[[ -8  22  -5  22  12 -11]
 [-11 -26  -1  14  12   3]
 [  6 -20   5 -14  -3   7]
 [  9 -24  -2  18   1   0]
 [-23   5   5   6   4 -14]
 [  0 -51  -4 -11   0  -4]
 [ 19   4  -3  -3  -5  18]
 [-31   3  15   8  -8   4]
 [  3 -25  26  -9  17  14]
 [  6  -3  -8  -1   2 -22]
 [  8  -7 -14   3  -5 -29]]
|
[[-29  -5   3 -14  -7   8]
 [-22   2  -1  -8  -3   6]
 [ 14  17  -9  26 -25   3]
 [  4  -8   8  15   3 -31]
 [ 18  -5  -3  -3   4  19]
 [ -4   0 -11  -4 -51   0]
 [-14   4   6   5   5 -23]
 [  0   1  18  -2 -24   9]
 [  7  -3 -14   5 -20   6]
 [  3  12  14  -1 -26 -11]
 [-11  12  22  -5  22  -8]]

[[  8  18  30  45]
 [  8 -16   1  20]]
|
[[ 20   1 -16   8]
 [ 45  30  18   8]]

[[ -2 -19 -18  34   8  -7 -14   0  27 -10  21   0  12  -3]
 [ -3 -24 -18  34  11  -5  -8   9  29 -12  24  -5  14  -8]
 [-19 -20 -22  18   9  -3   1 -10  41   4  17   3   7   3]
 [-10 -23 -19  28  10  -4  -3   2  33  -5  21  -2  12  -3]]
|
[[ -3  12  -2  21  -5  33   2  -3  -4  10  28 -19 -23 -10]
 [  3   7   3  17   4  41 -10   1  -3   9  18 -22 -20 -19]
 [ -8  14  -5  24 -12  29   9  -8  -5  11  34 -18 -24  -3]
 [ -3  12   0  21 -10  27   0 -14  -7   8  34 -18 -19  -2]]

[[ 11 -20  -9  21 -11  26  17]
 [ 12 -20   0  19 -12  17  13]
 [-23 -31 -10  -9  18   0 -26]
 [ 19  -3 -11  23 -17  29  29]
 [ -7  24  23 -23   7 -39 -19]
 [-24 -49 -18  -1  19  14 -25]
 [ 12  36  24  -8  -9 -27   5]]
|
[[  5 -27  -9  -8  24  36  12]
 [-25  14  19  -1 -18 -49 -24]
 [-19 -39   7 -23  23  24  -7]
 [ 29  29 -17  23 -11  -3  19]
 [-26   0  18  -9 -10 -31 -23]
 [ 13  17 -12  19   0 -20  12]
 [ 17  26 -11  21  -9 -20  11]]

[[-48  15 -14  11  11  21  33   8   9  25  -8   7   4]
 [ 13   7  14 -34 -13  40  41  17   8 -21  -5 -27 -14]
 [-46  15 -18  21  50   3  11   3  -4  13   3  11   9]
 [-46  25   1  17  30  34  25   5   7  37   3  14   9]
 [-16   8  -7   0   8  29  28  45   2  12   2  -3  -5]
 [-27  -1  -7  10   4   1  32  19  23  19 -17   2   1]]
|
[[  1   2 -17  19  23  19  32   1   4  10  -7  -1 -27]
 [ -5  -3   2  12   2  45  28  29   8   0  -7   8 -16]
 [  9  14   3  37   7   5  25  34  30  17   1  25 -46]
 [  9  11   3  13  -4   3  11   3  50  21 -18  15 -46]
 [-14 -27  -5 -21   8  17  41  40 -13 -34  14   7  13]
 [  4   7  -8  25   9   8  33  21  11  11 -14  15 -48]]

[[-25  48]
 [ 16 -28]
 [-13  24]
 [-25  48]
 [ 15 -28]
 [ 10 -18]
 [  4  -8]
 [  8 -15]
 [-17  32]
 [ 16 -28]
 [  0   2]
 [ -4   7]]
|
[[  7  -4]
 [  2   0]
 [-28  16]
 [ 32 -17]
 [-15   8]
 [ -8   4]
 [-18  10]
 [-28  15]
 [ 48 -25]
 [ 24 -13]
 [-28  16]
 [ 48 -25]]

[[-17  -6 -20]
 [-12  -5   5]
 [-20  22 -27]
 [-25  23 -21]
 [ -3  -2 -18]
 [-32  -2 -23]
 [-31  18  -3]
 [-44  10 -11]]
|
[[-11  10 -44]
 [ -3  18 -31]
 [-23  -2 -32]
 [-18  -2  -3]
 [-21  23 -25]
 [-27  22 -20]
 [  5  -5 -12]
 [-20  -6 -17]]

[[  3   9  -1   1]
 [  3 -16  12  10]
 [ -6 -16 -20 -16]
 [ -8 -15  -6  -2]
 [  6 -16  -1   6]
 [  6  -5 -28 -15]
 [  1  -7  30  44]
 [  1  11   2  -2]]
|
[[ -2   2  11   1]
 [ 44  30  -7   1]
 [-15 -28  -5   6]
 [  6  -1 -16   6]
 [ -2  -6 -15  -8]
 [-16 -20 -16  -6]
 [ 10  12 -16   3]
 [  1  -1   9   3]]

[[-16 -12  16   2  15  19  20 -29  29  -6   0  12]
 [-17 -14  30  26  14   9  14   3 -35   5  22 -30]
 [ 26  36  16 -22  20 -29  33  -1 -23   5  30  -8]
 [-21  40  26  39  14  18  31 -11  -8  -5  28 -24]
 [-19 -28  10  39  13  22 -22 -15  15 -19 -11  -7]]
|
[[ -7 -11 -19  15 -15 -22  22  13  39  10 -28 -19]
 [-24  28  -5  -8 -11  31  18  14  39  26  40 -21]
 [ -8  30   5 -23  -1  33 -29  20 -22  16  36  26]
 [-30  22   5 -35   3  14   9  14  26  30 -14 -17]
 [ 12   0  -6  29 -29  20  19  15   2  16 -12 -16]]
---
[[-24 -36  11  20 -22]
 [-19 -41 -18 -32  -1]
 [-12 -24  -7  28  -3]
 [ 10  21  15  14  10]
 [ 27  28  11 -33  21]]
|
[[-24 -36]
 [-19 -41]]

[[  6   8]
 [-40 -29]
 [ -2 -19]]
|
[[  6   8]
 [-40 -29]]

[[ 13  31 -23 -16 -27]
 [-44 -12 -29 -42  36]
 [ 29  41  15  40 -52]
 [ 41  41  -8  31  41]
 [-29 -15  -8  52 -48]]
|
[[ 13  31]
 [-44 -12]]

[[ -9  25  13  -2]
 [-33  46  10  35]
 [ 21 -29  21   0]]
|
[[ -9  25]
 [-33  46]]

[[ 21  19 -18  -1 -14]
 [  3  17 -19  12 -25]
 [ -2  16 -17  11  -9]
 [ 13   5   6 -25  43]
 [ 37  -1  -3   1  -3]]
|
[[21 19]
 [ 3 17]]

[[ -1   0  -3  -1  -1]
 [  4 -33  -8 -10 -26]
 [ 11 -24 -49 -16 -11]
 [ 10 -10  -4   4   9]
 [ -5   3  -4  -2   2]]
|
[[ -1   0]
 [  4 -33]]

[[ 13  40  -6  38  35]
 [ 36   2 -46  27  20]]
|
[[13 40]
 [36  2]]

[[-48   7   6]
 [-43 -19   6]
 [-28 -16 -24]
 [  9   1 -23]]
|
[[-48   7]
 [-43 -19]]
---
[[  9  22  -2]
 [-31 -50   9]
 [ 15  24 -10]
 [-14 -20   8]]
|
[[ 22  -2]
 [-50   9]]

[[ 12   3   1  19  50]
 [ 25  30   6 -24 -10]
 [-11 -31  -8 -35   3]
 [-20   9 -11 -41  34]]
|
[[ 3  1]
 [30  6]]

[[-25   3 -40 -16   3]
 [-13 -24   5 -12 -47]]
|
[[  3 -40]
 [-24   5]]

[[ -1  -9  34  33]
 [ 43  31  -1 -35]]
|
[[-9 34]
 [31 -1]]

[[  3  11  49 -30 -14]
 [ -8  36  31  19 -17]]
|
[[11 49]
 [36 31]]

[[ -1  10 -22 -24   7]
 [-22  -6  17  10   5]
 [  3  -3   1  17 -19]
 [ 19   8   4  39  -9]]
|
[[ 10 -22]
 [ -6  17]]

[[-42 -26  -5   5  -6]
 [-40 -23  -8   3   8]
 [-40 -24  -6   4  -2]]
|
[[-26  -5]
 [-23  -8]]
